(in the rows, 128 means zero)
A state moves one step at a time under one of 7 hidden systems, and each row is a state written as 18 numbers. Each run below is a few steps of one system.
path 1, gelur (9 x 18):
[[ 76 135 143 102 135 108 145  81 154  61 155  98 115  99 127 134 141  82]
 [147 104 136 108  73 100 129 154 142 106 125  73 126  90  81 120 179 113]
 [119  85 177  99 151  93  87 127 165  88 150 134 116 108 119  75 149 153]
 [122 127  94  63  92  95  96  68 144  96 130 140 144 123 116 113 159 109]
 [178  77 129  79  97 137 106 153 128 145 100 139 156 107  95  76 156 145]
 [130 119 155  81 178 123  85  81 114 133 125 163 166 153 140  81 135 156]
 [164 115  86  74 112 155 123  87  86 135  98 131 170 144 145 126 126  83]
 [150  89 179 114 147 174 144 137  76 181 102 122 159 131 111 105 126 136]
 [115 120 155 117 182 136 121  83  69 116 128 103 147 176 179 149 122 115]]
path 2, pomu (9 x 18):
[[112  95 170 136  52 118 121 145 167 129 109 168 117 136 100 171 145 124]
 [ 89 144 107  87 120  89  94 127 130 139 127 149 117 152 138  96 176 193]
 [162  82  67 125 120 164 121 103 129  97 116 135 165  82 102 118 148 177]
 [162 133 169  85 111 151 145 156 144 143  81 144 182 124 111  93 153  93]
 [168 162 102  95 175  96  98 124 107 145 148  91 130 133 142  62 116 111]
 [170  85 135 153 140 153 125  85 112 129 149 131 129 100 102 141  58  83]
 [124 126 189 121 103 110 113 142 105 171 114 139 113 188 150 159 109  82]
 [ 89 109  84 129 149 117 105 123  92 137 157 127  65 155 181 133 105 170]
 [ 95  77 129 152 120 194 166 107 108 106 105 143 146 119 135 185 133 154]]
path 3, Fafim, 9 rows:
[[109 100 140 144 190 116 108 103 116 110 178 115  78 123 153 111  77 138]
 [135 128  97 155  69 132 132  79 110 121 117 124 152 139 103 211 131 102]
 [ 90 133 160 115  94 125 151 203 152 162 117 141  73 135 142 115 132 122]
 [ 90 119  93 130 164 106  92  79 123  95 160 138 110 132 148 124 140 200]
 [163 146  74 134  71 143 152 142 154 108  96 127 169 102  99 149 162 114]
 [104 164 192 104 162 104 136 167 165 142 136 131 112 120 124  63 136 125]
 [175 109  91 138 162  94  75  80  98 101 159  89 143 130 124 123 123 150]
 [170 110 152 137  74 150 146 136 156 139 103 155 155 108  85 150 107  68]
 [102 133 192 110 152  97  99 146 105 179 134 139 101 178 149 106 125 149]]
path 4, Fafim, 9 rows:
[[158  63 141 111  96 104  64 153 139 126 116 171 117 158 145 122 132 155]
 [134  98 114  88 107 153 102  98 130 156  98 205 162 137 113 107 139 173]
 [158 130 130 120 152 168 137 171 115 156  83 147 181 140 138  96 161 182]
 [156 143 122 114 204 172 140 120 130 111 115 147 171 128 172  86 107 119]
 [154 163 127 132 170 162 162  94  77 155 124  90 167 125 117 127 102  84]
 [136 121 172 167 157 151 161 150  99 138 136  87 103 132 148 153  79  75]
 [ 81 123 129 141 128 123 131  84  98 126 152 125  85 159 162 189  86  89]
 [ 75 116  92 143  67 138 158 140 105 149 130 116  75 125 128 184 131 136]
 [ 52 135 123 138 113 123 152 154 168  93 133 144  88 122 153 147 161 172]]
path 5, Viniv, 9 rows:
[[ 88  97 147  83  98 147 136  62 115 140 132 160 116 119 116 141  98  77]
 [115 102 167 126 107 134 133 123  63 178 108  99 147 150  95 152 167 165]
 [ 96  55 171 111 142 159 131 130 113  87 117 138 113 145 186 148 128 123]
 [ 62 161 128 113 138 156 181  77  98 121 121 104 150 119 120 154 159 125]
 [134  91 170 116 141 136 152 182 104 110 118  52 125 110 133 107 167 126]
 [ 86 126 184 116 151 105 135  82 161  66 157 115 121 110 126 133 127  83]
 [125 129 114 104  71  98 135 116 102 127 129  60 129 110  80 143 175 105]
 [111  54 189 109  96 115 110 150 159 110 135 139  98 101  99 108 143 140]
 [ 93 121 122 107 102 100  99  57 126  93 126 143 155 147 121 165 174 152]]
path 6, bugit, 9 rows:
[[122  69 106  93  85 147 127 120 165  74 118 165 110 102 148 133 121  92]
 [ 81 140 151  82 121 132 140  94  86 181 117 122 146 133  91 108 171 163]
 [171  75 120  97 140 129 102 172 119  81 107 104 137 147 187 108 153 129]
 [ 85 137 144  92 155 162 152  58 148 106 129 169 156 102 118 109 118 108]
 [164 121 154 111 147 132 140 157  65 165 115  53 143 132 118  99 142 113]
 [123  77 168 115 156 128 103 116 158  84 150 159  95 127 173 116  86  99]
 [106 142 124 107 112 137 146  57  69 167 132 102 142 132  97 156 122  91]
 [136  55 149 119 109 152 132 199 110 139 111 118  86 135 163 123 124 130]
 [ 54 138 136 108 152 124 123  58 122 101 139 158 122 157 164 155 132 139]]
path 7, guno:
[[121  89 157 161 192 163 145  90  96  92 144  95 146 105 128 141 115 149]
 [125 156 124 132  99 133 155 141 141 103 103 131 130 162 176 184 122  53]
 [ 68 150 144 117 124 107 157 147 112 166 157  80  70 102 101 106 140 138]
 [138  82 146 181 138 110 101  87 133  65 154 109 133 117 113 179 124 143]
 [100 157 114 114  57 111 133 145 179 124 106 180 118 148 142 160 144  99]
 [101 145 114 112 133  97 123 126 123 146 148  97 118  97  78  82 174 196]
 [174  89 120 144 144 138  99  99 169  54 126 158 172 106 130 131 123 132]
 [127 197 121  87 102 127 145 139 160 167  98 173 153 142 125 101 135  92]
 [167 114 135 111 167 109 107 134  98 147 151  72 129 101  92  60 133 149]]
path 8, Luki, 9 rows:
[[144 139  72 156  94 151 131 113 117 180 118 171 149 115  82 144 121 180]
 [186 148 107 155 128 138 105 175 146 152  93 181 166 159 144 120 128 163]
 [169 181  87 130 163 155 131  96 125 149 118 162 172 139 144 113  86  97]
 [183 148 152 167 143 142 137 147 101 192 128 118 138 131  97 126  77  98]
 [152 134 173 148 150 107  97 138 146 150 146 168 105 165 155 125  62  90]
 [116 143 107 161 124 114 119  73 105 148 162 133  92 146 131 176  65  92]
 [110 113 126 193 100 137 140 168 131 157 140 147  75 135 127 180  89 149]
 [ 98 170 104 178 136 118 130 134 174  99 133 175 114 151 168 172 116 147]
 [133 187  54 179 123 141 168 138 144 120 135 110 126 101 124 157 117 126]]
path 9, Luki, 9 rows:
[[112 182  71  88 125  96 118  93 163 120 143 142 135 106 109  83 150 137]
 [185 101  99 135 108 125 111 132 125 148 132 109 148  79  56  99 145 166]
 [158 114 149  87 102 120  86 133 169 142  99 200 159 142 116  94 141 133]
 [155 141  76  90 131 124  94  73  75 170 124 133 159 155 127 114 124 136]
 [179  63 142 140 132 182 122 146  90 170 105 150 145 132 122 124  98 146]
 [127 141 175 119 145 135 115 114 119 146  99 174 161 196 174 152 115 103]
 [135 135  98 138 160 150 145 121  59 152 136  87 109 154 173 149  85  97]
 [110 103 200 179 161 165 163 150 130 128 133 134 108 122 138 156  88 117]
 [ 93 173 153 147 125  88 134 132 143  96 141 108 101 168 174 177 127  80]]
path 10, gelur:
[[151  95 170 195 165 130 122 162  96 137 145  89 112 135 128 150 111 165]
 [ 65 139 144 138 132 130 149  98 148  83 139 147 100 145 173 180 106  88]
 [110 137  91 138  72 129 170 172 119 141 121  77 102 102 100 151 165 138]
 [128 109 162 179 173 118 114 158 173  79 153 127 119 106 127 117 133 182]
 [ 95 190 101 107 108  98 134  94 183  85 134 147 131 123 136 134 140  86]
 [176 131  99 123  88 113 123 184 145 159 127 101 118  87  76  84 142 136]
 [141 122 169 140 168  92  71 101 164 123 158 173 127 136 117  95 103 156]
 [135 149  74  81  70 106 106  97 131 144 115 165 125 158 142 138 121  80]
 [157  86 119 126 110 156 118 165  99 197 114 147 119 119  96  96 119 180]]
path 11, bugit, 9 rows:
[[119 161 189 146 158 107 124 126 140 103 111 116 184 144 113 138 188 165]
 [174 167  89  98 132 116 131 153 168 103 124 118 136 113 153  84 121  67]
 [130 111 143 140 155 125 119  92 134 147 167 128 119  70  57  83 104 160]
 [184 112 179 137 103  85  79 134 116 135 116 114 153 172 114 156 132  94]
 [130 124  77  95  98 143 115 114 148 158 129 199  99 132 148 111  78 102]
 [126 103 119 154 138 153 122 104  66 173 123 126 146 136 101 148 138 205]
 [150 126 148 149 136 148 132 173 148  97  87 157 156 175 193 163 132 111]
 [ 89 198  82 128 173 154 173 102 128 144 143 140 124 108 140 105  99 123]
 [154 110 152 189 156 128 142 162 106 114 143  53 127 103 104 143 135 148]]
path 12, Viniv, 9 rows:
[[158  73 105 182 116 136 119 100 102 108 147  99 130 103  93 177 113 149]
 [107 135 159 127  74 141 154 172 177 118  85 174 138 143 142 161 155 113]
 [ 71 150  95 111 151  97 114 122 108 133 153 110  85 142 153 105 157 192]
 [172  86 100 150 151 171 142 120 141  72 126 116 165  76 114 123 128 144]
 [122 192 164  94 118 111 141 150 174 128 100 152 162 143 130 103 159  89]
 [136 121  97  97 151  82  86 109  94 147 170  87  85 123 124  76 116 138]
 [179  83 146 159 111 156 122  95 143 118 122 157 166  97  78 148  94 104]
 [111 158 150  94  77 101 113 150 125 174  94 160 129 189 146 144 154 111]
 [103  75  94 126 155 143 110 106  82 146 158 129  79 125 145 116  99 181]]
path 13, guno:
[[ 55 137 166 125 153 125 149  81 104 157 162 114  96 109  96 124 118 147]
 [169  94 119 165  93 107 107 125 123  71 124  88 148 137 128 193 149 112]
 [ 60 140 151  99  96 123 147 155 181 131 125 179  84 127 139 117 137 126]
 [121 144  98 131 139  98 109  74  98 118 147  83 156 115  82 130 173 177]
 [163  89 125 128 103 145 129 159 193  68 110 159 140  96 139 124 127 100]
 [ 93 208 151  95 146 108 133  96 139 170 126 151 152 142 107  93 145 129]
 [199  84 100 113 129 110  95 130 110 107 144  74 134  95 105  96 128 115]
 [124 113 198 124 129 156 130 119 163 145 111 206 143 139 126 128  93 100]
 [143 153 112  90 114  91  99 125  68 171 116  84 140 174 133 118 164 129]]
path 14, pomu:
[[124 137 125  81 168 159 144 165 132 147 118 150 110 131 185  63 102 109]
 [143 146 117 152 181 149 146  78  66 130 141  75 159 128 128 148 110 115]
 [151 106 161 160 111 142 152 188 146 116 121 116  96 128 156 155  90  64]
 [ 52 175 163 125 164 103 138  96 117 144 157 124  91 155 149 135 118 126]
 [121  97  89 188 102 118 127 128 116  91 144  92 103 119 126 193 136 160]
 [ 65 125 175 119  99 146 161 155 182 115 108 179 118 118 127 135 152 141]
 [110 177  90 116 131  86 117 119 122 109 128  88 150 136 123 119 196 177]
 [159  95 100 139 112 150 141 143 181  91 132 138 138  54  89 103 126 133]
 [139 175 188  97 126  99 118 108 148 149 113 136 178 140  87 102 152  98]]

Which system made each run below?
path 15 (2 x 18):
[[121  69 102 112  92 175 157 189 138 122 107 143  90 104 159 121 124 131]
 [ 77 158 137 152 162 128 135  94 122 130 137 130 152 121  99 131 166 209]]
 : gelur
path 16 (2 x 18):
[[ 82 138  92  90  92 112 144 142 112 165 149 109  55 122 137 112 114 103]
 [123  91 164 191 138 137 131 107 113 120 147 104 137 102  76 167 132 181]]
 : guno
path 17 (2 x 18):
[[ 97 137  41 101 121 131 142 102 131  84 131 110 130 100 139 124 169 159]
 [132 151 129 152 140 163 176 136 185  87 119 135 164  69  97 116 142 124]]
 : guno
path 18, 2 rows:
[[ 71 174  76 114 135 100 127  93 146 117 169 135  75 122 149 119 107 118]
 [175 110  88 171  63 127 125 148 147 134 121 129 136  97  72 157 131 140]]
 : gelur
path 19:
[[135  75  56 113 114 160 112 116 106 131 129 167  97 132 170 131  88 138]
 [108 130 136 149 110 173 149 110 112 167  95 177 170 140 102 163 144 178]]
 : gelur
path 20 (2 x 18):
[[162 154 124 140 190 114 119 103 146 118 165 107 142  84  91  71 103 133]
 [170 149 161 123 100  89  99  99 154 125 128 140 153 143 105 142 106  49]]
 : gelur
path 21 (2 x 18):
[[156  77 111 151  80 124 118 205 146 131 125 128  79 119 136 132 115 133]
 [ 69 172 121 122 145 126 128  73 166 118 134 197 140 137 136 133 132 159]]
 : Luki
path 22:
[[186 100 117 133 109  94  81 132 177  77 130 133 156 103 100 114 154 140]
 [130 138 130  64  90 113 112  92 156 155 122 171 140 110  85  84 128  96]]
 : pomu
path 23 (2 x 18):
[[145 144 112 162 117  86 125 150 176  78 154  80 122  82  92 125 153 132]
 [118 156 143 136 125  88 102 102 207 102 155 179 118 112 105 116 108 116]]
 : guno
path 24 (2 x 18):
[[124 142 148 142 201 100  89 120 120 107 147 127 127 173 184 116 121 161]
 [171 120  50 126  95 160 139  90 114 130 121 137 146 105 111 142  96  89]]
 : Fafim
path 25:
[[129  88 117  70 129 153 137 148 141  79 100 119 152 103 149  82 180 141]
 [133 138 138  90 168 133 129  81 127 103 125 111 187  97  98  80 169 146]]
 : gelur
path 26 (2 x 18):
[[140  84 149 186 161 163 122 157 153 108 133 175 114 126 158 142  84 163]
 [112 188  87 113 115 129 123  81 115 151 108 169 161 175 152 158 124 113]]
 : Fafim
path 27 (2 x 18):
[[197 159  89 132  98 108 104 115 150 149 120 137 170 108  69 110 129 118]
 [170 128 169 114 143 110  86 157 149 170 127 176 128 153 133  78  92 115]]
 : gelur
path 28, 2 rows:
[[177 103 154 102 158 120 110 157 106 153 135  82 132 103 103  55 134 138]
 [173  79 178 146 160 140  98  83 129  88 127 142 173 133 126 141 104 109]]
 : Fafim
path 29, 2 rows:
[[124  78 192 155  77 129 139 154 124 127 110 110 128 121  87 172 157 130]
 [ 98  99 147  78 116  99  87 139 144 103 119 158 103 175 192 120 146 129]]
 : Fafim
path 30, 2 rows:
[[178 138 128 126 143 126 112  70  86 163 134 105 176 118  71 115 114 112]
 [178  93 191 167 131 145 130 183 122 147 114 123 128 143 134 144  93  94]]
 : Fafim
path 31, 2 rows:
[[143 128  87 169 131 175 157 124 166 123 126 165 150  70  86 122 113 161]
 [160 183 136 124 133  96 107 181 160 132  97 143 163 169 155 108 164 140]]
 : Viniv
path 32, 2 rows:
[[166  77  95 117 127 109  66 160 117 132 130 146 105 160 165 109 126 175]
 [116 125 115 135 125 168 132  61 140 109 105 193 184 134 125 165 129 139]]
 : bugit
path 33 (2 x 18):
[[138 133 134 176 143 192 174 150 137 167 119 168 137 100 108 128  82 138]
 [156 197 159 164 144  87 109 148 152 132 121 137 153 181 145 149 123 106]]
 : Luki
